128 stands for zero in the data rows.
Here are some rows, each followed by its group. Rows of different groups can look alike.
[181 131 140 159 162 130 172 114 120 151 131 145 134 112 107 185 152 110
 177 165 102 139 113 181 184 101 119 128 109 165] A
[157 118 154 142 181 112 164 118 119 160 127 173 113 117 110 125 167 116
 169 175 107 123 120 174 176 151 139 124 110 168] B
[123 110 168 174 119 179 153  91 136 145  91 136 146 124  99 148 185  93
 157 101 152 139  84 113 139 129 126  96 133  84] C
[102 110 139 110 158  90 121 114  88 103 139 165  76 120  85 101 122  81
 130 151 148 101 120 139 142 214 144 151 121 155] D
[182 137 102 155 123 131 159  96 135 142 156 117 109  86  91 194 111  92
 131 143  86 129 107 171 160  87 138 149 134 152] A
[146 109 158 154 174 102 165 109 116 143 117 174 100 105  98 126 155 104
 151 167  97 119 109 168 168 166 148 152 118 162] B
[189 145 127 155 155 137 176 110 131 159 138 145 132 102  99 177 150 106
 171 166  99 143 109 178 176  96 129 118 113 164] A
[ 94 119  97  90 100 104  94 166 117  91 130 101 102 158 166  99  97 143
  92  96 157 113 166 100  96 159 129 163 143  98] D
[150 119 157 136 182 109 162 117 119 158 124 173 111 117 111 125 165 116
 175 170 107 119 120 175 178 160 134 126 111 162] B
[149 107 160 152 175 105 169 112 114 151 117 175 102 107 103 115 161 107
 152 168 100 117 111 167 167 161 145 143 106 167] B
[148  83 122 126 123  89 118  94 118 159 147  80 179  78  96 115  99 117
 125 161 134 110  76 100 116  97  97  93  95 133] E
[ 92 158 146  83  97 165  89 141 149 133 103 103 189 176 144  88 152 138
 129  93 128 192 156  97  94 133 107 117 160 106] F
[165 120 156 143 181 116 168 119 120 160 130 173 117 120 111 121 170 118
 169 180 109 124 124 171 172 137 140 116 111 171] B
[105 149 111  94 107 147  99 175 154  98 109 106 155 186 172 100 105 174
 102 102 124 170 178 107 103 111 111 150 173 105] F
[188 138 130 159 156 133 176 108 128 158 134 138 130 105 102 184 146 106
 170 160 100 145 105 178 177  94 124 123 116 162] A
[113 107 141 127  98  98 101  99 121 145 135  87 165  92 119 141  83 128
 112 117 121 108  87  93  97 118  93  94  96 105] E
[ 95 116  96 113  99 102  92 124 150 109 125  97 131 106 173 104  97 182
  89  95 118 113 127  99  94  97 103 118 112  98] E
[194 146 127 157 145 139 175 104 135 156 136 133 131  99  95 177 136  98
 164 159  92 140 101 175 166  91 129 122 118 164] A
[152 114 156 146 179 108 165 115 111 151 121 176 105 112 106 121 161 109
 163 171 102 118 114 170 173 159 144 134 109 166] B
[115 140 109 108 117 112 111 201 144 110 125 117 139 183 190 114 116 182
 115 113 131 134 185 119 116 110 128 150 141 112] G
[160 127 148 137 180 124 160 112 112 136 134 173 101 115 106 118 153 106
 166 179 127 122 112 164 164 162 137 116 107 180] D
[151 118 159 137 181 110 167 117 114 157 119 172 108 112 112 117 166 114
 170 171 105 124 118 174 174 155 139 125 108 168] B
[112 103 139 130 102  99 102  95 121 152 133  87 165  86 115 136  84 131
 117 118 118 107  87  93 105 112  92  93  97 107] E
[ 92 129 101 130  98 106  93 114 162 132 132  94 125 106 159 113  95 174
  90  91 119 114 117  97  93  96 123 107 122  93] E
[115 144 110 107 117 113 110 201 145 109 130 114 141 182 188 113 115 181
 112 113 134 136 184 118 115 111 129 152 140 112] G
[188 140 113 153 139 137 172 103 132 164 151 129 115  95  94 189 129  98
 149 155  93 144 102 176 168  90 135 129 129 164] A
[ 98 147 138  88 102 148  95 163 152 106 103 100 173 188 164  95 127 152
  94  97 109 185 170 103  98 128 109 149 170  99] F
[105 127 129 148  87 174 117 107 145 107  98 104 140 143 136 141 140 134
 103  81 154 131 104  88  95 107 124 115 146  87] C
[148 118 147 132 180 115 156 107 104 135 133 173  98 116 101 118 156 104
 163 171 127 121 112 161 167 175 135 123 103 174] D
[160 123 154 143 182 113 165 119 120 160 128 173 117 117 112 125 169 116
 172 175 112 123 124 174 176 147 138 120 111 167] B
[105 110 134 126  93  98 100 103 128 138 131  89 161  95 126 138  88 137
 107 103 128 112  95  89  98 113 100  99  98  96] E
[ 95 126  96 120  97 170  90 142 143  98 116  95 135 163 159 132 109 168
  87  95 174 118 126  97  95  94 131 125 160  96] C
[ 92 104 105 120  95 151  88 138 143  87 113  94 138 169 161 142 112 160
  87  90 146 115 123  95  91 116 127 137 161  95] C
[131 137 186  88 164 154 133 112 128 169 102 155 195 136 106  94 203 108
 200 148 111 191 113 143 155 147 107 113 109 151] F
[ 79  98 125 102 130  89 101 131  88  93 135 145  78 134 116  91 102  85
  98 123 149 101 136 111 120 218 146 161 126 138] D
[178 140  99 143 123 136 152  96 129 145 158 118 112  83  90 200 108  92
 138 138  90 141 113 174 165  85 134 145 136 153] A
[ 93 120  99 112  97 104  91 117 148 111 130  97 136 102 168 109  97 171
  89  96 120 110 122  95  94  94 105 118 109  94] E
[112 131 124 112 151 121 118 123  75 100 147 163  69 118  83  90 113  79
 121 150 167  98 131 126 131 204 144 147 131 174] D
[101 123  99  90 104 108  97 185 115  98 138 103 105 159 168 115 102 148
  97 100 151 110 182 106 102 146 139 169 137 101] H
[108 143 106 100 112 130 103 184 151 102 110 110 148 187 180 107 110 180
 106 106 113 160 184 111 108 110 113 155 170 108] F
[186 138 127 159 160 140 172 112 125 159 138 145 128 107 104 180 153 108
 170 165 101 142 111 180 180  99 128 125 116 166] A
[109  95 144 130 103  95 102  96 117 151 137  84 175  91 116 144  91 124
 122 115 121 104  87  96 104 121  92  94  99 103] E
[111 149 105 101 113 122 106 198 142 106 133 110 148 180 186 109 111 174
 107 107 144 144 178 114 111 108 127 147 136 109] G
[109 154 105 101 111 144 104 179 156 102 109 108 150 184 178 106 111 188
 105 106 133 155 182 113 108 104 114 142 172 106] F
[128 144 189  88 163 155 130 112 126 169 104 157 195 141 106  98 204 110
 200 142 105 195 109 143 155 147 110 109 116 149] F
[ 90 133  98 119  95 169  88 139 145  99 122  92 132 156 154 134 111 162
  86  89 166 122 136  96  92  96 134 119 155  92] C
[136 100 158 186 157 104 164 101 117 129 102 169  94 119  92 125 145  99
 110 154  94 102  99 152 148 187 151 180 138 155] B
[141 126 163 162 127 186 162  91 135 160  93 152 157 118  91 143 199  92
 166 114 161 141  89 127 148 125 123 102 122 100] C
[145 118 162 139 181 108 163 116 118 157 119 172 110 114 110 122 164 113
 173 168 104 120 115 172 176 166 140 133 108 161] B
[153 122 149 134 179 119 155 109 107 132 135 174  96 117 101 118 155 103
 163 174 130 119 114 162 163 172 140 122 106 180] D
[ 91 128 105  98  98 103  88 158 116  87 133 120  96 152 147  98  92 120
  84  95 155 110 161  95  93 172 143 159 138 108] D
[115 132 111 116 139 135 124 135  77  98 174 174  59 125 102 107 112  71
 121 152 156  79 128 122 119 178 188 121 120 155] H
[120 142 112 113 122 116 114 197 154 114 134 120 133 179 193 117 120 196
 121 117 127 124 186 125 120 113 133 150 144 116] G
[194 145 125 157 156 145 179 111 132 161 136 147 130 103 106 165 148 108
 169 169 102 149 111 175 171 100 131 109 109 173] A
[173 134 117 148 134 125 156 100 125 134 142 118 124  88  92 211 115  94
 151 142  85 136 108 179 178  90 121 156 128 147] A
[150 126 143 134 177 116 154 106 101 129 135 175  92 112  98 110 147 102
 157 172 130 117 113 160 158 177 133 122 110 181] D
[101 124 108 140  93 109 101 106 154 146 135  97 135 103 140 120  90 157
  85  96 117 114 103  94  89  95 118 108 109  95] E
[107 121 104  99 110 110 100 194 117 104 136 107 111 162 177 110 110 162
 104 106 146 114 191 111 108 139 129 172 141 106] H
[122 109 161 171 109 185 149  93 138 140  88 130 151 132 103 147 180  96
 147  98 154 134  82 110 129 122 123  94 137  84] C
[129 112 117 139 135 142 135 126  89 114 169 162  65 105 113  93 107  73
 105 152 158  80 119 112 102 165 189 118 128 156] H
[116 100 133 132 100  97 107  96 125 147 143  85 161  86 121 139  82 127
 109 117 125 105  93  93  99 109  94  92  97 103] E
[142 117 151 151 181 120 159 109 108 142 126 180  99 127 104 132 167 104
 174 171 128 126 107 161 161 169 143 124 103 167] H
[148 109 155 162 173 115 166 109 114 146 123 175  98 107 101 129 159 105
 140 169  97 114 107 167 167 166 145 150 122 165] B
[ 92 158 154  84 101 170  89 137 152 138 103 110 193 171 141  86 156 133
 138  91 127 194 149  95  92 136 104 116 157 114] F
[147 122 152 140 171 121 156 104  97 122 140 169  87 109  94 103 136  95
 154 174 135 111 107 150 148 175 139 128 114 185] D
[118 142 112 112 120 114 113 200 147 112 130 119 135 184 190 115 117 188
 116 117 128 130 186 122 118 112 129 154 144 115] G
[110 103 144 130  96  99 102 101 118 149 135  91 159  86 121 141  87 129
 119 111 119 107  92  92  99 118  94  93  95  97] E
[ 89 117 118 130  92 169  92 122 140 109 111  97 145 164 144 143 130 149
  91  87 159 121 116  92  87 118 131 119 156  91] C
[155 125 151 152 181 128 166 113 111 149 127 182 106 120 107 128 170 110
 176 177 128 126 114 162 162 152 146 108 107 168] H
[138  98 155 176 164 105 162 102 114 132 111 174  94 113  96 131 146 100
 123 156  97 103 100 158 158 186 147 169 140 157] B
[189 141 131 159 168 144 179 119 128 164 135 157 135 117 114 157 164 116
 178 173 107 146 123 176 174 108 132 115 110 169] A
[ 90 124 109 121  94 170  88 134 142 102 114  93 140 160 155 140 122 158
  86  88 164 120 122  95  91 105 132 119 156  94] C
[ 94 134  95 117  98 100  92 123 160 119 135  94 118 109 168 107  97 181
  91  92 118 115 129  97  94  96 121 111 126  96] E
[ 97 134  97 124  97 105  91 109 157 133 139  94 127 103 154 119  95 169
  87  92 119 114 118  96  93  92 121 106 119  95] E
[ 87 122 100 107 102 100  86 167 105  86 140 120  96 153 145 121  91 114
  88  97 153 102 164 105  97 167 157 165 138 110] H
[112 140 106 105 114 133 107 187 151 106 112 111 141 190 179 108 112 187
 108 109 123 153 187 116 113 107 114 157 173 110] F
[107 104 160 167 107 174 143  94 142 126  88 126 155 138 113 149 182 103
 140  90 148 127  84 107 124 133 121  93 139  78] C
[101 133  98  93 106 109  99 182 125  99 130 104 109 156 181 100 107 169
 101 100 160 114 180 107 104 132 124 160 146 104] D
[113 143 109 107 117 118 108 199 149 107 134 115 141 181 189 112 115 184
 112 112 141 135 180 118 116 110 131 147 141 112] G
[133 102 157 170 164 101 161 105 122 136 105 175  96 105 101 123 143  99
 133 157  91 107  98 164 163 185 145 166 126 160] B
[155 121 150 135 183 115 157 115 116 140 130 173 106 117 107 123 164 114
 173 176 120 123 117 169 173 166 137 119 106 172] D
[159 117 153 142 182 114 165 118 120 159 128 175 112 118 111 125 169 115
 170 176 110 120 123 172 176 150 140 122 111 165] B
[127 149  89 109  87 110 103 103 147 101 158  88 107  95  95 182  92 118
  84  96  91 126 159 137 128  86 130 179 150 112] A
[115 140 110 108 117 113 111 202 142 109 125 117 140 186 187 113 116 180
 113 115 130 137 185 120 116 110 123 154 142 114] G
[193 144 129 160 149 139 180 107 132 167 130 139 135  98  97 166 141 102
 169 163  95 144 101 175 165  95 130 110 113 166] A
[151  92 145 135 131  96 124  88 106 168 145  97 186  82  87 145 105 104
 134 155 132 103  82 109 122 113  91  93  90 136] E
[155 111 150 166 172 120 170 108 123 141 122 177 101 110 100 121 157 105
 134 172  97 112 105 165 163 158 154 146 127 172] B
[102 114 132 128  91 103 100 106 135 141 130  88 149  94 139 128  90 142
 103 100 118 114 100  92  93 114 101 104 104  92] E
[102 129 101  97 107 110 100 183 126  97 129 104 110 156 184 102 103 168
 100 104 157 114 184 107 103 132 122 159 142 104] D
[121  91 139 138 104  89 111  95 125 152 142  87 172  82 114 130  95 122
 117 126 119 105  89  92 101 108  96  94  98 113] E
Which 4 groups are nearest to each row below, nearest first, going by the distance to the group's nearest row?
[102 135  99 110 114 129 111 149  93  85 182 145  63 124 132 102  79  88
  88 130 166  79 155 108 100 162 171 144 133 134] -> H D C E
[136 114 166 173 120 185 166  92 137 146  90 139 145 122  95 145 189  96
 157 105 157 143  81 117 134 116 117  96 134  97] -> C A H F
[103 143 107 125  90 177 103 124 141 112 119  98 138 146 145 129 127 151
  90  82 170 132 125  89  86  91 132 108 148  93] -> C E F G
Which 5 groups are nearest to each row below, nearest first, going by the average distance to the group's rows?
[ 97 148 153  81  98 150  90 153 149 117  98  97 187 173 158  94 140 139
 116  93 111 189 158  99  94 131 106 142 159  99] -> F G C E H
Which 3 other groups have their centres nearest to the centre of group A, nearest first?
B D H
Which 4 groups are nearest to each row below, nearest first, going by the average distance to the group's rows?
[130  97 133 121 105  94 108  93 123 151 144  81 172  86 115 126  81 128
 113 133 125 107  89  93 103 105  95  96  94 113] -> E C A D
[156  89 130 132 137  96 131  94 126 163 145  86 182  75  94 114 110 111
 129 170 136 105  77 108 117 101  93  90  92 149] -> E A B C
Group G spreads out most along one direction. Which 3 other groups' directions of most spread are closest to that one, closest first?
D A H
Which 4 groups are nearest to each row below, nearest first, going by the distance to the centre of the group?
[115 141 110 109 117 122 111 191 151 107 115 117 133 184 184 114 116 192
 114 112 117 147 189 119 116 110 118 159 169 113] -> G F H C
[110  97 127 123  98  98  97  99 127 137 138  82 165  92 130 129  84 134
 107 116 126 111  93  90  99 110 102 102 102 103] -> E C H D
Which 3 other groups have their centres nearest to the centre of group H, nearest first?
D B C
Group D spreads out most along one direction. Which 3 other groups' directions of most spread are closest to that one, closest first?
H F C
Which 5 groups are nearest to each row below, nearest first, going by the distance to the group's nearest row?
[ 89 125 123 129  91 176 100 120 140 109 113 100 143 161 140 143 138 146
  94  85 167 124 116  92  88 114 130 113 154  90] -> C E F D G
[168 127 150 155 183 136 174 121 122 162 126 177 121 122 116 123 174 119
 179 180 122 128 128 164 164 134 140 117 111 167] -> B H D A F
[ 99 130  97  94 102 104  96 175 118  93 133 100 105 156 168 101  96 149
  95  95 164 107 175 101  99 145 130 161 143  99] -> D H G C F
[114 106 132 136  94 103 103  99 130 146 142  93 156  87 122 141  85 132
 104 114 119 109  86  93 100 110  97 102  99  98] -> E C A D H
[106 102 156 159 108 181 136  96 136 130  83 131 159 140 105 150 182 101
 137  89 150 134  80 111 126 135 125  96 138  77] -> C E F H B
[198 150 120 156 138 141 179 104 145 166 134 132 132  95  91 164 133  99
 166 162  91 152 101 166 155  90 135 109 118 168] -> A B H D C
[135 120 164 162 128 189 157  96 128 164  92 146 156 124  89 144 195  92
 173 111 165 137  85 126 150 133 122  96 118  96] -> C F H A B
[191 141 136 159 168 141 180 119 126 164 129 155 136 119 113 156 164 117
 179 173 107 145 122 176 171 107 129 115 113 170] -> A B H D C
[128 105 171 171 133 175 164  95 130 149  93 150 153 125  90 149 197  91
 169 114 138 136  83 132 151 130 117  94 132  92] -> C H F A B
[111  99 143 131 102 102 101  96 126 145 142  89 168  82 120 140  84 126
 116 115 126 111  93  93 102 116  93  96  98 102] -> E C A D H
[112 139 122 142  88 187 118 107 143 129 109 113 144 142 129 134 149 140
 110  83 181 128 103  90  98 100 132 101 144  86] -> C E F G D
[ 96 148 162  80 103 163  89 127 152 147  99 104 202 160 154  90 157 136
 143 101 130 185 136  93  89 141 105 104 147 117] -> F C G E D
Group C spreads out most along one direction. Which 3 other groups' directions of most spread are closest to that one, closest first?
F H D
Which 5 groups are nearest to each row below, nearest first, going by the distance to the centre of the group?
[105 157 102  93 109 148 102 172 154 100 105 104 158 180 178 101 105 184
 100 102 139 162 178 109 107 109 112 133 169 104] -> G F C H E
[ 82 109 134 101 144 101 107 120  81  99 136 163  74 131 102 100 118  84
 118 129 141  99 126 126 135 229 154 148 117 137] -> D H B C E
[ 97 149 145  85  99 150  94 160 153 107 104  98 180 183 160  94 133 148
 107  94 111 186 168 101  98 128 107 146 163  96] -> F G C E H
[153 122 157 133 182 111 162 120 118 162 127 171 122 117 116 124 169 118
 179 172 109 126 123 175 179 153 135 121 110 167] -> B A D H F
[101 148 124  92 105 150  98 171 151  97 104 102 165 191 165  99 114 164
  96 100 119 175 173 106 100 116 110 150 174 101] -> F G C H E
[160 123 156 137 182 114 167 120 119 161 126 173 119 118 113 120 169 118
 174 176 111 125 123 173 175 143 137 118 112 170] -> B A D H F
[116 110 117 121  92  97 101 102 137 139 135  89 157  91 133 130  84 143
 102 111 124 110  94  90  95 109 103 103  99 100] -> E C H D F
[112 145 108 106 115 128 108 187 152 108 112 112 139 183 184 110 115 192
 113 110 124 150 189 116 113 109 115 152 169 111] -> G F C H D
[172 162  84 130  88 127 144  96 164 139 144  93 119  81  88 162  81 121
 114 121  88 146 131 138 115  81 142 141 141 137] -> A E C H D
